[[ 22  -8  53  49  20  16  71  32  27 -33 -15  21]
 [-85   3  22  14   9 -36  36  -7 -45  33  -7 -31]
 [-13 -16  13  44 -26   8  16  33 -48   3 -52  26]
 [-39  20 -34 -12 -28   2  71  32  26 -34   7 -59]]
=>
[[ -8  53  49  20  16  71  32  27 -33 -15  21  22]
 [  3  22  14   9 -36  36  -7 -45  33  -7 -31 -85]
 [-16  13  44 -26   8  16  33 -48   3 -52  26 -13]
 [ 20 -34 -12 -28   2  71  32  26 -34   7 -59 -39]]

[[  9 -22 -20   1 -17  20  32]
 [  9 -22 -20  22  -7  20  32]
 [  9  38 -20   1 102  13 -37]
 [  9 -22  12   1  -5  20  33]
 [ 21 -22 -20 -64 -17   2  32]
 [  7 -22 -12   1 -17  20  32]
 [  9  28 -20   1 -17  20  32]
 [  9 -22 -20   1 -17  20  41]
 [  9 -22 -20   1 -17  20 -37]
 [  9  -7 -20   1  55  20  19]
 [-22 -34 -20  -4 -17  20  32]]
=>
[[-22 -20   1 -17  20  32   9]
 [-22 -20  22  -7  20  32   9]
 [ 38 -20   1 102  13 -37   9]
 [-22  12   1  -5  20  33   9]
 [-22 -20 -64 -17   2  32  21]
 [-22 -12   1 -17  20  32   7]
 [ 28 -20   1 -17  20  32   9]
 [-22 -20   1 -17  20  41   9]
 [-22 -20   1 -17  20 -37   9]
 [ -7 -20   1  55  20  19   9]
 [-34 -20  -4 -17  20  32 -22]]

[[  75  -60   87]
 [   4   15  -45]
 [  11   -8    1]
 [  61  -56   82]
 [  19  -32   62]
 [  38  -24   39]
 [  40   -4   27]
 [-103   59  -64]
 [  44  -21   41]
 [ -17    6   -1]
 [   4   -4    4]]
=>
[[ -60   87   75]
 [  15  -45    4]
 [  -8    1   11]
 [ -56   82   61]
 [ -32   62   19]
 [ -24   39   38]
 [  -4   27   40]
 [  59  -64 -103]
 [ -21   41   44]
 [   6   -1  -17]
 [  -4    4    4]]

[[-30 -60]
 [-30  14]
 [ 15 -41]
 [ 28  17]
 [  9  46]
 [ 10  91]
 [ 23  12]
 [ 42  76]
 [-14 -20]
 [-36 -33]
 [ 34   3]
 [  0 -61]]
=>
[[-60 -30]
 [ 14 -30]
 [-41  15]
 [ 17  28]
 [ 46   9]
 [ 91  10]
 [ 12  23]
 [ 76  42]
 [-20 -14]
 [-33 -36]
 [  3  34]
 [-61   0]]

[[ 21   8  27]
 [-18  -2 -43]
 [  3  -1  23]
 [ 40   0  21]
 [ 90  -7  53]
 [ -6  -6  23]
 [  4 -52  -8]
 [ 46 -10 -15]
 [ 12   7 -28]
 [-27  15   0]
 [ 23 -10  35]
 [ 21  -3  -2]]
=>
[[  8  27  21]
 [ -2 -43 -18]
 [ -1  23   3]
 [  0  21  40]
 [ -7  53  90]
 [ -6  23  -6]
 [-52  -8   4]
 [-10 -15  46]
 [  7 -28  12]
 [ 15   0 -27]
 [-10  35  23]
 [ -3  -2  21]]

[[  0  84   2  25 -48  -6   7  32 -53 -34 -62]
 [-17 -22 -13  10  24 -17  25   4  -6 -13  -3]
 [ 51  52  52 -46  39 -60  56  35  -7  14  -6]
 [-64  20 -57  74 -44  45 -22  35 -28 -12 -42]
 [-84   5 -75  34 -57  59 -65  67 -45 -78 -39]
 [ 29 -57  16 -43  27 -27  -5 -32  10 -18  23]
 [-27  37 -37  30 -72  62 -42 -16  33   7  18]]
=>
[[ 84   2  25 -48  -6   7  32 -53 -34 -62   0]
 [-22 -13  10  24 -17  25   4  -6 -13  -3 -17]
 [ 52  52 -46  39 -60  56  35  -7  14  -6  51]
 [ 20 -57  74 -44  45 -22  35 -28 -12 -42 -64]
 [  5 -75  34 -57  59 -65  67 -45 -78 -39 -84]
 [-57  16 -43  27 -27  -5 -32  10 -18  23  29]
 [ 37 -37  30 -72  62 -42 -16  33   7  18 -27]]

[[  11   21   -4  -21  -76]
 [   4    3    2   17   27]
 [  -5   -3    3   -8   10]
 [  19   54    6  -52 -101]]
=>
[[  21   -4  -21  -76   11]
 [   3    2   17   27    4]
 [  -3    3   -8   10   -5]
 [  54    6  -52 -101   19]]
---
[[  4 -82  77  82  80]
 [  0  -6   2   4   3]
 [  0  -5   3   3   3]
 [  0   0   1   1   1]
 [ -9  92 -41 -88 -45]]
=>
[[ 0 -6  2]
 [ 0 -5  3]]

[[  4 -69 -47]
 [ 35  76 -25]
 [-54  -1   9]]
=>
[[ 35  76 -25]
 [-54  -1   9]]

[[ 87 -85 -76  53]
 [ 61 -55 -37 -12]
 [ 61 -40  45 -39]
 [ 10 -81   1 -53]]
=>
[[ 61 -55 -37]
 [ 61 -40  45]]

[[-33 -24   7  43]
 [-13  -3  -6  -1]
 [ 13   2   8 -10]
 [-15 -22 -13  -1]
 [-12  -6 -75 -46]]
=>
[[-13  -3  -6]
 [ 13   2   8]]

[[-16 -85  89  95]
 [ 11  -3  19 -63]
 [ 70 -34 -86 -38]]
=>
[[ 11  -3  19]
 [ 70 -34 -86]]

[[-23  -2 -14  30]
 [ 18  27 -74  69]
 [ 51  73  14  -2]]
=>
[[ 18  27 -74]
 [ 51  73  14]]

[[ -1  81  -6 -41]
 [ 57 -22 -51 -45]
 [ -8 -48 -40 -66]]
=>
[[ 57 -22 -51]
 [ -8 -48 -40]]
---
[[ -4 -11  15]
 [ -7  -7  -2]
 [ 32  41 -24]
 [ 31  18 -25]
 [ 32 -85  17]]
=>
[15 -7 32]

[[ 22 -41 -24  -6 -43]
 [ 22 -41 -48 -24 -17]
 [ 99 -72 -24  -6  93]]
=>
[-43 -24 -24]

[[-81 -63 -15]
 [-33 -17 -69]
 [-32 -85 -27]
 [-63  -3 -31]
 [-50 -83 -15]]
=>
[-15 -17 -32]

[[-69  15]
 [-69  19]
 [ 98  26]
 [-33   2]
 [-38   5]]
=>
[ 15 -69]

[[ 33   4  35 -43 -60]
 [-77  32  11 -38 -36]]
=>
[-60 -38]

[[ 29   6  10 -41  39]
 [ -9 -49   3   8  54]
 [-77 -70  15  21 -14]]
=>
[39  8 15]

[[   5 -102  -63]
 [   4  -83  -51]
 [   4  -74  -45]]
=>
[-63 -83   4]

[[ 29   0   0 -15   5]
 [-76  74  22  24 -13]
 [ 64  -6   1 -42   1]
 [-95  52  30  -5 -57]]
=>
[ 5 24  1 52]

[[  90   33  -23]
 [-101  -15   19]]
=>
[-23 -15]
